In the rows, 128 means zero.
A single turn carries every row of the set below to another of its rows. Some are shown first; where does it send the rows asked next?
Q_545: [127 127 181 135 106 155 116 162 136 150 145  97 149 112 114]
Q_248: [136 156 162 104  92  91 134 132 107 116 146 160 106 148 138]
Q_481: [128 100 121 106 117 127  99  92 132 127 154 144 139 128 136]
Q_203: [142 144 131 118 120  93 154 108 114 152 134  97 144 161 114]
Q_644: [115 143 167  96 125 177 110 124 137 135 136 131 144 123 109]
Q_548: [117 120 164 135 172 137 116 142 133 131 112 118 132 146 122]
Q_766: [101 147 147 104 136 124 122 150 105 133 131  96 141 162 150]
Q_63: [138 137 147 155  91 121 128 178 143 127 171  90 114 129 121]
Q_196: [147 133 118  87 111  96 105 119 164 108 142 112 128 141 101]
Q_152: [111 117 133 158  97 121 111 139 144 121 134 115 118  79 125]
Q_233: [131 161 127  87 116 153 119 116 146 104 156 148 115 149 119]
Q_652: [181 172 168 135  91 126 101 126 119 133 137 147 105 126 141]
Q_33: [159 125 117  98 133 132 148 148 125 126 155  95 163 113 122]
Q_240: [163 145 142 144 148 136 151 146 115 131 154 131  96 104  94]
Q_206: [173 123 139 140 138 133 110 148  77 126 140 160 127 135 121]
Q_105: [114 145 112 137  98 139  80 103 123 151 142 119 114 141 143]
Q_68: [144 159 122 123  99 122 132 153 149  95 175 125  95 156 127]
Q_601: [130 147 102 151 102 110 141 155 123 144 137 127  91 114  92]
Q_808: [119 151 126 160 113 116 146 108 120 143 110 114 138 145 148]
Q_954: [143 136 165 105 105 129 100 165 121 110 112 146 145  93 123]
Q_127: [168 120 127 111 136 109 130 128  88 143 154 127 132 151  88]
Q_812: [117 135 134  97 147 130  99 149 120 115 127 141 104 125  75]
Q_617: [149 137 124 170 116 139 115 128 106 131 114 151 138 122 158]
Q_120: [176 137 138 131 111 118 127 172 146 139 103 103 157 117 119]
Q_684: [115 153 166 136 112  81 133 140 153 100 133 106 105 141 131]

Q_248 turns into Q_601
Q_808 turns into Q_617
Q_954 turns into Q_812
Now these:
Q_233 turns into Q_68
Q_652 turns into Q_240

A single turn carries every row of the set below to another of its rows. Some are shown first; where does it send the rows asked next?
Q_317: [135 109 111 154 123  99 107 141  94 112 134 157  90 144 113 154 116  99
 115 128  68 158 131 137 139  98 151 123 136  95 152 159 117  86 120 182
 102 138 149 175  94 183 128  80 163 172]
Q_201: [117 120 123 172 116 108 118 153  90 105 148 154  95 140 106 145 128  96
 126 130  65 168 151 133 136 113 145 116 137 101 166 124 127  79 104 184
 122 122 161 156  93 169 145  90 169 180]
Q_870: [140  81 151 116  83  83 117 141  97 142 189 111 131 104 155 130 143 158
 118 137 123 127  93 120 154 121 129 130 131 123 116 134 146  96 117 161
  82 129 147 146 104 125 127  89 153 146]
Q_83: [108 110 148 115  93  74 122 131  98 148 148 127 128  92 143 118 127 159
  99 152 109 121 104 131 148 143 155 134 137 137 159 114 121 120 124 194
 105 124 145 149 106 134 134 136 143 155]
Q_604: [ 99 148 167 201  80 132 102 164 121 115 173 145 128  99  96 100 126 106
 128 164  72 152 144 131 145  93 119 116 150  92 127 125 127  94 115 147
 162 138 143 127  95 120 112 111 159 147]
Q_252: [138 134 141 120 102 103  51 116 124 126 165 114 123 126 102  87 133 149
 151 153 108 117 164  95 173 109 128 145 122 101 139 142  98 134 127 159
 177 133 168 153 111 134 136 150 167 129]
Q_888: [142 128 165 134 101 112  96 114 129 140 136 127 129 109 105 126 102 144
 107 106 121 156 140 135 127  83  91 127 144  78 147 186 100  94 133 158
 126 108 106 161 155 163 115  98 131 127]
Q_887: [152 129 173 123  77 119  75 128 134 120 154 135 112 149 120  80 152 143
 156 149 110 132 147 103 163  84 107 132  85  85 138 153 112 131 117 168
 150 133 166 117 117 154 129 130 184 141]
Q_227: [ 80 132 171  90 102 115 133 127 119 111 123 128 108 131 148 115 130 137
  88 173 107 147 116 145 131 126 148 163 106 119 148 153 116  84 153 142
 159 136 164 118 102  99 135 104 142 169]
Q_764: [165 140 134 129 121 115 110  91 133 154 157 132 163 110  89  99  68 118
 125 119 105 148 131 100 142  89 108 147 150 119 126 158 108 108 123 174
 119 109 155 166 132 145 102 109 149 107]
Q_260: [141 170 144 120 109 123 100  81 143 126 122 117 157 118 109 102  74 124
 129 117 105 137 123 110 144  77 104 178 119  94 166 169  94  86 133 157
 141 116 160 160 144 138 112 128 173 133]
Q_457: [137 103 143  95 146 100 109 131 103  89 139 140 129 128 100 143  82  95
  93 113  56 134 137 157 146  79 123 153 145 111 128 149 120 116 124 178
 134 171 164 135  74 144 120  96 135 172]
Q_47: [140 116 131 138  77  75 123 109  71 153 158 112 120 118 117 123 144 154
 126 156 127 114  74 134 133 113 149 134 110 108 153 140 130  85 110 167
  89 138 150 134 121 144 135 132 168 147]
Q_839: [137 130 160 125  99 120  61 135 124 132 170 116 103 124 125 111 171 149
 132 170  94 143 182 102 156  98  98 112 111 114 117 153 101 118 125 167
 173 124 155 140 116 153 113 102 157 140]
Q_722: [153 134 137  92  98  75 116 123 137 115 144  89 140 104 118 114 101 119
 136 127 121 149  82 115 153  72 115 180 106 128 177 206 131  88 147 161
 105 139 140 158  88 151 107 115 181 141]
Q_230: [120 133 128 164 117 113 123 142 101 102 147 146  97 136  92 152 110  84
 123 134  62 155 151 117 152 114 162 143 117  93 182 110 113  67 113 161
 141 129 175 138  99 133 150  79 181 169]
Q_646: [180  96 125 125 127 105 105 126  91  84 157 100 115  90 117 166 100 102
 138 103  71 116 131 124 139  76 130 187 142  92 156 140 109  98 117 160
 107 129 156 174  96 118 125 100 170 166]
Q_389: [120 119 142  86 105 125 125 115 122 111 156 118 137 136 161 107 125 121
 127 165 114 132  96 123 139 104 134 172 116 123 108 152 142  69 141 121
 143 137 198 141  88  87 132  84 166 164]
Q_855: [121  90 163 129 104  99 115 134 107  94 159 148 146 123 105 122  98 111
 111  85  84 136 142 149 186  79 116 139 129 100 154 110 137 103 101 172
 122 165 178 101  82 149 159  90 154 165]
Q_161: [120 112 146  89 108 123 136 111 126  99 150 113 147 137 154 100 132 122
 121 160 122 131 105 128 138  99 137 170 122 126 105 157 121  69 141 110
 142 135 203 140  85  90 119  87 164 173]
Q_933: [144 128 115 146 127 102 124 128  97 109 131 143  95 143  93 154  87  76
 120 120  69 149 134 113 161 109 159 165 100  92 180 145 107  80 137 156
 123 145 161 140  96 145 136  77 188 169]
Q_322: [126 138 159 125 134 140  85 114 151 141 137 132 144 108 103 114  90 127
 107 128  91 173 147 110 120 106 117 137 155  92 130 167 103 100 150 154
 144 110 142 185 144 133 102  87 145 127]
Q_26: [146  74 152 119  83  78 121 134  91 138 188 106 144 100 141 124 146 154
 113 133 131 122 103 129 154 123 137 136 140 119 113 135 127 103 114 161
  79 123 152 143 107 124 116  93 151 154]
Q_464: [156 143 163 146  85 107 104 118 129 131 145 119 163 130 115 108  93 138
 117  87  97 178 118 113 153 111 111 155 103  97 172 173 115  99 143 178
 129  85 152 147 151 141  92 118 183 140]
Q_983: [102 143 152 196  94 136  84 146 127 102 162 125 154  79 108  99 126 127
 161 153  88 125 127 118 143  99 106 143 158  86 157 126 129  80 120 134
 164 150 148 153  97 118 129 127 181 160]
Q_909: [113 103 155 114  97  73 120 128 100 145 148 131 147  96 132 119 130 157
 100 146 112 127 104 135 149 146 157 135 132 132 152 119 119 126 128 190
  91 127 143 145 108 142 125 130 149 165]
Q_837: [131  86 152 127 105  88 113 124  96  98 136 141 137 122 116 134  96 118
  96  75  69 146 139 151 189  78 133 163 112 104 160 144 120 113 136 190
 110 172 165 116  85 149 135  89 154 167]
Q_430: [113 134 162 173  96 123 110 158 122 112 177 150 147  84 103  94 106 112
 144 144 114 114 144 124 155  90  83 127 163 101 143 125 127  99 101 131
 161 144 127 118  83 133 137 114 140 145]
Q_298: [ 82 130 172  88 111 116 127 123 123 109 115 134 119 134 136 114 132 129
  86 170 111 143 115 148 129 129 154 158 107 115 140 154 108  84 151 138
 150 147 173 119 104 101 125  95 155 182]
Q_357: [111 137 134 118 120 117 129  96 119 128 116 125 107 134 113 114 147 118
 116 192 130 126 114 130 121 102 150 153 119 108 122 154 107  56 143 110
 135 163 168 143 108 118 141  84 152 168]
Q_862: [117 101 156 103 126 110 108 138 113  82 159 154 140 135 105 125  94 101
 107 111  66 131 147 158 147  79 111 133 150 105 133 124 140  93  93 172
 142 164 181 121  76 149 142  92 141 181]
Q_162: [102 152 167 173  65 133 106 154 129  89 170 141 152 100 125  88 119 113
 140 142  95 118 124 148 159  67  87 138 145  93 143 137 128  81  97 139
 160 144 154 111  87 135 129 136 164 156]
Q_312: [137 120 155  86 115  93  93 137 147 120 151  92 109  85 105 141 106 118
 111 145 112 151 101 127 142  69 122 158 140 106 138 208 123  87 147 140
 104 155 112 167  99 142 104  78 147 126]
Q_335: [119 146 148 204  88 122 125 157 109 118 170 150 150 105  96  82 113 107
 150 151  91 151 130 112 149 113 109 127 139 113 156 123 133 102 111 153
 167 127 150 120  86 132 121 127 170 152]
Q_483: [158  99 133 141 125 103 102 135  76  73 167  94 119  96 100 150 123 115
 151 100  90 116 144 142 124  81 122 169 154  82 161 121 126  83  97 148
 128 129 167 160  99 121 150 114 163 171]
Q_458: [133 121 158 126  87  98  64 140 111 114 162 115 104 149 113  86 154 153
 142 142 118 140 168 121 159 108 108 129 108  88 135 177 106 124 128 144
 186 121 154 133 115 150 132 135 159 136]
Q_190: [134 141 151 117  88  87 109 140 132 115 134  90 112 119 106 128 120 110
 108 144  95 189  88 126 136  88 146 161  91 115 166 209 131  81 161 168
 115 134 135 153 105 144  87 106 189 147]
Q_783: [147 115 127 141  85  68 123 113  82 147 156 114 126 119 119 128 156 145
 126 157 137 112  81 132 137 119 146 130 116 111 148 133 120  90 105 165
  80 133 141 141 123 152 124 124 168 165]
Q_311: [155  77 132 136 112 109 118 133  88  73 132 112 108 118 138 141 134 109
 137  85  97 151 145 140 132  63 111 175 130  89 151 174 123  83 141 141
 118 138 162 170  86 135 142  78 154 171]
Q_204: [151 145 148 126 100 117  86 118 121 132 161 114 125 124 122  94 151 142
 155 162 101 132 172  86 172 106  97 141  86 128 148 138 102 121 128 167
 178 116 172 128 109 136 124 121 180 151]
Q_366: [107 133 133 114 117 114 127  91 108 132 119 122 101 134 116 108 139 126
 122 189 127 126 106 127 113  99 147 146 125 102 123 156 124  64 143 114
 137 170 171 144 105 113 149  93 146 154]
Q_184: [136 121 166  96  88  83 127 151 138 125 158 106 108 111 107 130 102 104
  91 139 105 176 107 137 147  76 125 142 114 126 136 211 124 102 144 168
 107 132 119 130  94 153  85  83 147 125]
Q_753: [157 118 163 105 117 128  70 134 141 137 160 148 111 128 102  87 136 138
 154 172 113 121 164  95 148  97 104 119 116  94 120 146 114 141 117 154
 160 136 151 134 109 141 131 114 158 134]
Q_183: [138 129 140 109 134  81 110 131 139 144 137 103 121  85  82 131  97 111
 121 162  99 169 109  98 137 104 153 155 132 124 163 187 128 103 169 161
 114 144 120 177  94 134 100  88 156 127]
Q_194: [131  90 136 154 110 116 105 132  91  67 142 100 117 106 119 125 146 122
 150  94  97 146 155 147 131  65 113 162 145  81 167 142 132  68 125 133
 132 142 178 161  90 129 167  97 161 175]
Q_218: [128 137 140  90 108  88 123 115 155 130 141 114 137  92 107 106  81  92
 115 153  93 161 106 104 172  71 142 174 119 146 150 182 120 108 155 177
 105 146 156 155  82 141 100  98 166 124]
Q_5: [139 138 165 135  73 129 115 110 133 125 149 118 137 144 111 102  98 121
 101  99 110 185 136 135 145  63 100 146 111  85 120 194 108  80 137 149
 139 104 150 128 144 142  96  87 154 122]
Q_138: [123 136 164 190  88 122  96 169 106  98 173 126 142  99 106 110 132 132
 155 136 102 136 126 132 131 112  83 128 144  84 164 146 140  84 111 128
 173 129 122 126 102 132 123 124 173 168]

Q_184 turns into Q_190
Q_862 turns into Q_201
Q_252 turns into Q_753
Now these:
Q_764 turns into Q_322
Q_26 turns into Q_298
Q_335 turns into Q_983
Q_457 turns into Q_317
Q_870 turns into Q_227

